In the rows, zero is written as 128.
One turn moves each row of this set onto another row. After a few examples, where does it send each row asked below?
Q893: [145 129 122 131  85 119 148  98 121 140 121 133 108 132 152 102 122  86]
Q304: [116 148  82 133 109 118 112 163 137 119 131 118 134 131 138 151 120 111]
Q59: [112 139 104 125 111 117 100 152 151 130 136 125 138 121 128 158 119 117]
Q188: [ 99 146 115 131 106 129 113 147 153 127 143 123 145 128 134 158 115 108]
Q693: [107 135 108 124 100 108 125 144 154 107 127 112 130 120 142 160 113 102]
Q649: [153 132  98 160 124 144 134 122 124 139 156 122 116 138 150 109 137  82]
Q956: [130 128 115 136 110 135 130 107 138 154 174 137 102 120 139 103 130  96]
Q849: [120 142 100 131 108 127 101 164 132 122 120 125 119 138 131 163 130 108]
Q966: [146 145 141 120 108 130 136 108 135 146 149 119 111 134 146  96  96 109]
Q746: [105 150 103 125 107 121 129 163 138 111 126 116 133 136 147 155 109  97]
Q598: [156 136 124 123 122 123 147 102 122 141 148 121  97 139 131 104 130  84]
Q707: [117 141 111 118 106 106 111 145 145 123 124 124 139 122 135 164 110 116]
Q27: [162 118 102 141 136 127 125 138 126 130 138 117  88 119 139 109 135  84]
Q99: [130 143 114 161 119 138 132 113 117 148 146 115  98 137 165  98 135  90]
Q43: [146 136 113 138 119 133 149 120 105 140 134 137 126 149 164 111 120  67]
Q12: [150 136 117 122 123 127 139 105 117 152 149 131 102 140 127  98 133  85]
Q582: [138 134 107 151 126 125 117 124 118 148 138 116  79 123 155  97 139  99]
Q539: [132 130 122 149  88 140 146 101 136 143 144 124 107 131 145  96 131  82]
Q469: [133 144 122 144 115 122 142 108 106 144 128 121 100 140 177 101 123  86]
Q421: [106 147 120 122 102 116 123 142 149 119 130 122 146 129 144 165 107 107]
Q890: [102 154  92 134 108 130 118 166 138 120 132 122 140 139 142 149 115 102]
Q685: [156 142 133 113 110 119 127 108 133 146 140 120 105 128 141  98  98 117]
Q594: [115 138  88 128  98 104 111 141 147 119 131 119 140 121 137 157 120 113]
Q803: [118 144 113 136 115 113 132 137 125 121 110 113 121 147 141 168  92 100]
Q652: [ 90 138 109 121 103 123 121 151 149 121 130 125 139 127 138 151 112  93]
Q391: [130 134 130 128  99 127 149  96 129 146 162 139 112 129 156 109 115  89]
Q119: [147 119 112 118 112 111 123 113 129 152 155 140  90 107 137 105 127 105]
Q264: [136 120 110 141  97 139 125 116 136 150 141 128  91 117 129  89 138  92]
Q101: [126 139  91 137 124 106 106 145 125 130 112 117 114 137 125 163 105 116]
Q720: [147 125 126 111 104 103 142 101 121 142 143 141  99 120 155 112 111  97]
Q599: [124 145 105 127  98 117 111 154 127 115 113 125 123 142 143 169 121 108]
Q366: [117 150 113 137  96 131 122 152 134 114 123 121 130 148 147 169 120  99]
Q41: [146 119 111 124  95 114 127 114 122 147 117 137  91 116 135  96 128  94]
Q288: [152 123 119 120 131 118 140 134 107 132 116 133  97 129 153 111 118  72]
Q923: [110 147 107 141 103 141 110 160 139 120 134 122 124 145 135 163 127 100]
Q815: [119 145  92 127 109 112 121 162 137 108 122 113 128 131 142 159 113 107]
Q347: [149 137 127 122 125 129 146 105 121 147 148 126  98 140 129  99 130  79]
Q979: [160 138 116 123 122 121 141  99 119 149 146 127  99 141 129 102 134  88]
Q722: [142 134 116 135 123 111 128 119 105 145 118 122  82 127 164 102 127  94]
Q193: [108 143  90 151 125 133 103 149 133 140 132 119 121 141 118 153 112 109]
Q934: [ 99 150 112 150 117 140 127 141 133 129 132 116 128 152 135 159  99  95]
Q309: [ 97 141  90 126 101 119 106 148 143 133 134 132 147 128 135 148 120 104]
Q523: [151 140 127 118 114 127 116 116 135 155 150 122 104 126 134  94 103 120]
Q444: [143 145 134 125 112 138 125 115 139 152 157 121 112 132 138  90 102 113]

Q288 turns into Q43
Q444 turns into Q523
And these:
Q188 turns into Q59
Q539 turns into Q264
Q304 turns into Q815
Q956 turns into Q119
Q347 turns into Q12
Q693 turns into Q652
Q469 turns into Q99
Q803 turns into Q934
Q599 turns into Q366

One turn moves each row of this set onto another row. After a few examples, where does it send each row asked below?
Q544: [131 104 121 137 116 147 136 121 128 127 117 171 134 180 136 121 112 130
 135 119 153 117 126 127 123 132 126 147 122 119 127 132 135 118 123]
Q711: [146 117 126 120 126 121 113 116 111 135  99 124 144 113 142 132 113 141
 131 146 102 102 137 117 131 119 107 192 124 127 131 137 145 116 101]
Q89: [119 105 107 145 153 144 138 122 129 136 142 137 127 125 161 140 105 130
 117 150 156 112 131 135 128 122 124 132 129 116 128 129 112  94 145]
Q945: [127 124 137 137 163 145  93  92 133 132 116 108 102 157 136 125 102 129
 135 113 152 119 120 119 146 133 151 139 139 126 132 129 126 102 125]
Q311: [136 115 154 135 103 118 136 116 120 131 129 123 113 108 106 103 143 126
 152 102 117 144 123 126 118 129 137 131 140 132 131 141 157 132 156]
Q995: [127 100 143 134 136 132 125  99 150 129 133 109 125 151 138 117  74 126
 147 124 135 110 125 130 124 136  84 148 134 116 137 111 132 146 114]
Q265: [135 140 151 134 147 142  99 131 137 154 132 110 104 111 136 126 129 126
 128 136 155 109 116 109 172 125 136 146 108 114 130 109 130 123 125]
Q107: [125 110 129 119 113 107 121 126 165 123 107 131 120 113  87 128  96 120
 123 117 126 124 137 138 127 125 134 142 143 109 156 112 141 139 105]
Q5: [129 132 121 130 134 138 128 130 139 117 121 111 108  71 129 103 163 132
 145 130 131 120 125 121 149 131 104 137 130 122 128 129 135 118 123]
Q627: [126 102 128 133 124 148 100 112 117 147 129 161 122 130 129 132  83 131
 129 124 127 127 126 120  96 121 146 146 136 128 136 119 129  85 125]
Q992: [137 101 128 121 117 159 148 111  94 114 134 115 110 131 159 123 103 145
 163 115 119 115 112 115 148 123 138 136 127 137 114 129 150 108 127]
Q541: [118 115 143 137 117 138 138 127 130 146 118 114 113 117 126 110 102 137
 144 147  95  95 132 130  94 130 113 121 110 117 149 109 109 148 133]
Q717: [125 118 150 136  74 120 131 134 123 118 126 108 111 151 123 128 107 128
 135 135  92 120 123 132 116 124 139 120 130 117 139 115 130 146 122]
Q69: [122 132 109 139 149 129 116  98 131 145  98 149 142 118 113 138 100 104
 126 122 121 147 135 122 135  96 114 150 139 133 124 134 116 137 128]
Q56: [128 114 133 153 129 131 149 122 155 123 137 110  84 104 134 139 124 114
 118  91 117 131 121 123 110 137 120 132 144 134 144 130 144 145 144]
Q781: [128 124 120 124 105 130 138 140 128 143 118  84 104 140 133 119 108 122
 122 156 111  85 140 126 146 113 115 130 132 113 154 114 132 138 141]
Q674: [131 107 136 130 161 153 122 127 125 136 121 140 136 133  92 125 110 132
 134 139 112 140 113 110 137 131 126 127 121 137 128 163 111 135 137]
Q161: [135 132 113 144 113 117 125 139 111 147 110 149 115 141 136 152 117 130
 101 114 149 121 126 122 131 104 136 157 150 111 112 122 122 108 128]
Q292: [133 109 146 117 130 154 113 107 103 111 143 109 133 104 123  90 113 145
 147 132 121 142 101 115 134 143 123 128 127 136 104 129 141 131 125]
Q811: [133 126 122 128 131 139 144 128 116 159 129 143 128 108 129 109  84 122
 118 115 173 119 121 129 115 129 149 125 135 115 133 113 134 129 145]
Q898: [129 103 129 147 147 131 108 116 116 129  99 121 139 143 154 122  93 144
 143 143  90  91 114 110 161 120 125 148 114 128 119 127 131 120 119]
Q726: [ 95 136 138 124 150 130 136 133 136 120 137 138 127 127 134 139 126 118
 111 109 136 146 129 134 139 137 131 145 141 133 125  85 129 103 144]
Q977: [120 107 116 117 128 134 157 137 133 121 125 103  99 138 122 101 105 120
 134  95 140 126 121 137 144 117 124 131 151  95 133 106 114 139 147]
Q918: [132 126 136 127  96 136 128 122 107 146 119  90 148 135 140 102 131 125
 135 118 144 111 122 124 176 133 101 139 125 127 125 129 145 126 131]
Q74: [126 137 135 136 131 129 143 141 107 122 127 113 107 107 157 126 102 127
 142  96  95 121 119 128 156 133 146 114 125 109 115 113 135 100 140]
Q441: [147 124 119 121 113 126 101 130 109 118 106 123 125 126 116 123 136 128
 138 132 111 124 138 124 148 148 103 155 148 151 120 132 174 141 114]
Q85: [136 107 148 133  93 175 138  97 144 140 124  99 131 120 136 126  90 130
 138 122 131 118 123 130 178 131 139 142 131 116 132 114 132 131 125]
Q792: [117 105 130 125 145 126 115 119 145 140 126 119 140 110 112  89 139 143
 124 141 121  98 130 128 118 131 110 145  95 150 140 136 149 136 125]
Q226: [131  98 114 108 135 139 111 130 146 141 106 117 140 140 116 117 124 129
  98 126  98 113 121 125 126 137 121 179 120 118 146 128 124 152 124]
Q538: [128 116 115 125 142 112 150 143 113 115 121 126 116  68 139 139 141 128
 121 118 120 125 111 123 110 128 142 133 121 122 138 126 137 123 121]
Q248: [126 126 127 138 119 110 127 118 150 131 136 140 130 127 138 113 113 122
 104 133 153 117 129 113 114 107 122 166 156 117 164 145 134  98 127]
Q146: [118 135 143 140 115 129 120 149 119 140 146 135 117 130 140 122 121 111
 133 106 107 154 148 128 147 129 122 160 158 161 142 122 134 121 128]
Q35: [125 121 117 134 143  87 125 128 133 139 119 142 126  97 132 141 118 127
 131 132  66 120 132 113 125 124 133 142 138 127 138 127 135 118 130]

Q538 turns into Q992
Q226 turns into Q56
And these:
Q726 turns into Q945
Q248 turns into Q811
Q292 turns into Q441
Q146 turns into Q265
Q311 turns into Q918
Q717 turns into Q781
Q627 turns into Q161
Q35 turns into Q74
Q995 turns into Q107

